Look-ups in named tables: a row name and a column name give one cell, copied from the table.

Table momal
columns: peza, fuzapum, ludopil, gen, pidame
nolomo: [149, 182, 143, 123, 100]
nim: [124, 61, 79, 140, 104]
pokeki: [131, 178, 165, 138, 109]
gake: [105, 54, 96, 162, 101]
nabuzov: [115, 132, 145, 167, 67]
rifud: [151, 136, 119, 107, 169]
rured: [118, 136, 140, 157, 68]
ravava: [166, 185, 129, 98, 120]
kiz: [164, 192, 138, 100, 129]
dibev: [148, 185, 148, 121, 104]
lov: [163, 186, 134, 101, 117]
pibosat: [147, 87, 74, 115, 118]
bonit: [114, 143, 162, 148, 142]
padama: [152, 119, 100, 104, 164]

What is the gen of nolomo in momal? 123
What is the ludopil of padama in momal? 100
What is the gen of pibosat in momal? 115
What is the peza of gake in momal? 105
What is the ludopil of nabuzov in momal? 145
What is the fuzapum of ravava in momal? 185
What is the ludopil of kiz in momal? 138
What is the peza of bonit in momal? 114
What is the pidame of gake in momal? 101
What is the peza of rifud in momal? 151
What is the gen of gake in momal? 162
What is the ludopil of ravava in momal? 129
What is the peza of padama in momal? 152
What is the peza of lov in momal? 163
What is the gen of bonit in momal? 148
What is the gen of nim in momal? 140

nolez.csv
,fanom,vere,gik,vavo,tunasi
mirare,27,-50,14,30,5
vegone,6,-28,-46,2,59
naba,-41,48,3,-74,19
kudosuf,-5,59,5,-2,-37
zuzor,-7,13,30,-9,-17
tur,-13,19,2,-13,7

kudosuf, tunasi: -37
vegone, vere: -28
tur, gik: 2
zuzor, fanom: -7
naba, tunasi: 19
kudosuf, vere: 59
naba, gik: 3
zuzor, gik: 30
naba, vavo: -74
mirare, gik: 14
zuzor, vavo: -9
tur, vere: 19
zuzor, vere: 13
vegone, vavo: 2
tur, fanom: -13

mifa =
,ludena,zegugim,lopek,femule
dep,80,121,188,52
dabid,91,81,153,79
gazas,116,179,179,155
dov,102,134,164,192
zaz,230,133,116,155
zevino,131,71,49,215
lefipez,60,97,177,109
lobado,99,137,187,146
lafo,220,185,127,133

What is the zegugim of lefipez in mifa? 97
What is the ludena of lobado in mifa? 99
What is the ludena of dep in mifa? 80
What is the zegugim of zaz in mifa? 133
What is the femule of dep in mifa? 52
What is the zegugim of dabid in mifa? 81
What is the ludena of lefipez in mifa? 60
What is the ludena of dov in mifa? 102
Row with the largest zegugim: lafo

vad:
	sopi	penu	dugubo	zul	mam	vurumo
los	-4.182	-3.549	-1.555	-3.220	-7.151	-4.477
kozemu	-4.434	-8.621	-5.056	-6.714	-2.939	2.114
mav	-0.426	1.936	2.946	2.031	0.206	-1.621
kopo	-4.406	-0.530	3.399	0.276	2.033	-2.968
rivan	6.893	6.120	1.845	5.389	0.551	-0.104
firiluv	-1.263	0.524	0.054	-8.277	-4.329	1.043
mavap	-7.863	-2.061	-2.217	0.246	-6.207	-2.846
volok	7.440	1.834	1.281	-8.272	-0.516	6.963
fadu	-5.129	-2.220	-4.130	6.863	-3.496	-8.374

What is the sopi of mavap in vad? -7.863
What is the dugubo of firiluv in vad? 0.054
What is the zul of mav in vad? 2.031
What is the penu of firiluv in vad? 0.524
What is the mam of kopo in vad? 2.033
What is the mam of volok in vad? -0.516
What is the sopi of kozemu in vad? -4.434
What is the dugubo of volok in vad? 1.281
What is the sopi of los in vad? -4.182
What is the mam of kozemu in vad? -2.939
What is the dugubo of mavap in vad? -2.217

Table kiv
	fol	fibadep	gudev	dinefa	gopoz	movoreg	radiz	povave	zasa
rez	52934	59918	31005	42054	9604	55148	43690	45766	49185
gudigo	12801	56130	46207	78351	15355	32765	36758	36821	33674
vos	51139	23805	63700	52826	68284	44582	59633	40517	37844
diletob	51179	39955	40984	50040	24407	51412	45491	22716	67963
selumez	39113	69838	29415	25938	53402	53073	40263	60135	28309
tib	26184	55519	36303	45040	34203	43079	33238	48379	36299

gudigo, zasa -> 33674
rez, gopoz -> 9604
tib, movoreg -> 43079
tib, dinefa -> 45040
diletob, movoreg -> 51412
tib, povave -> 48379
tib, gudev -> 36303
vos, fol -> 51139
selumez, fol -> 39113
vos, gopoz -> 68284

vamoras =
|  | fug | livuba | gise | rekavet | tul | fomife | kun |
|---|---|---|---|---|---|---|---|
| piv | 162 | 235 | 194 | 127 | 146 | 165 | 180 |
| zev | 160 | 169 | 142 | 123 | 198 | 140 | 169 |
| telobi | 115 | 206 | 110 | 3 | 190 | 95 | 142 |
| lumamup | 176 | 140 | 156 | 198 | 196 | 166 | 171 |
| gifade | 198 | 110 | 156 | 245 | 217 | 188 | 181 |
| ravafe | 171 | 206 | 191 | 151 | 160 | 172 | 177 |
| zikuf | 150 | 220 | 162 | 80 | 169 | 145 | 163 |
| losoza | 158 | 148 | 131 | 122 | 207 | 144 | 161 |
| votenuk | 167 | 93 | 118 | 189 | 243 | 155 | 164 |
| vokidi | 192 | 201 | 206 | 213 | 157 | 209 | 190 |
| tet | 184 | 79 | 124 | 243 | 247 | 176 | 178 |
| papot | 166 | 126 | 135 | 157 | 216 | 150 | 165 |
| betiv | 173 | 173 | 161 | 162 | 186 | 167 | 170 |
| fof | 177 | 110 | 146 | 209 | 224 | 169 | 166 |

What is the kun of papot in vamoras? 165
What is the rekavet of betiv in vamoras? 162
What is the kun of losoza in vamoras? 161
What is the fomife of zev in vamoras? 140
What is the gise of piv in vamoras? 194
What is the kun of gifade in vamoras? 181
Which row has the largest livuba? piv

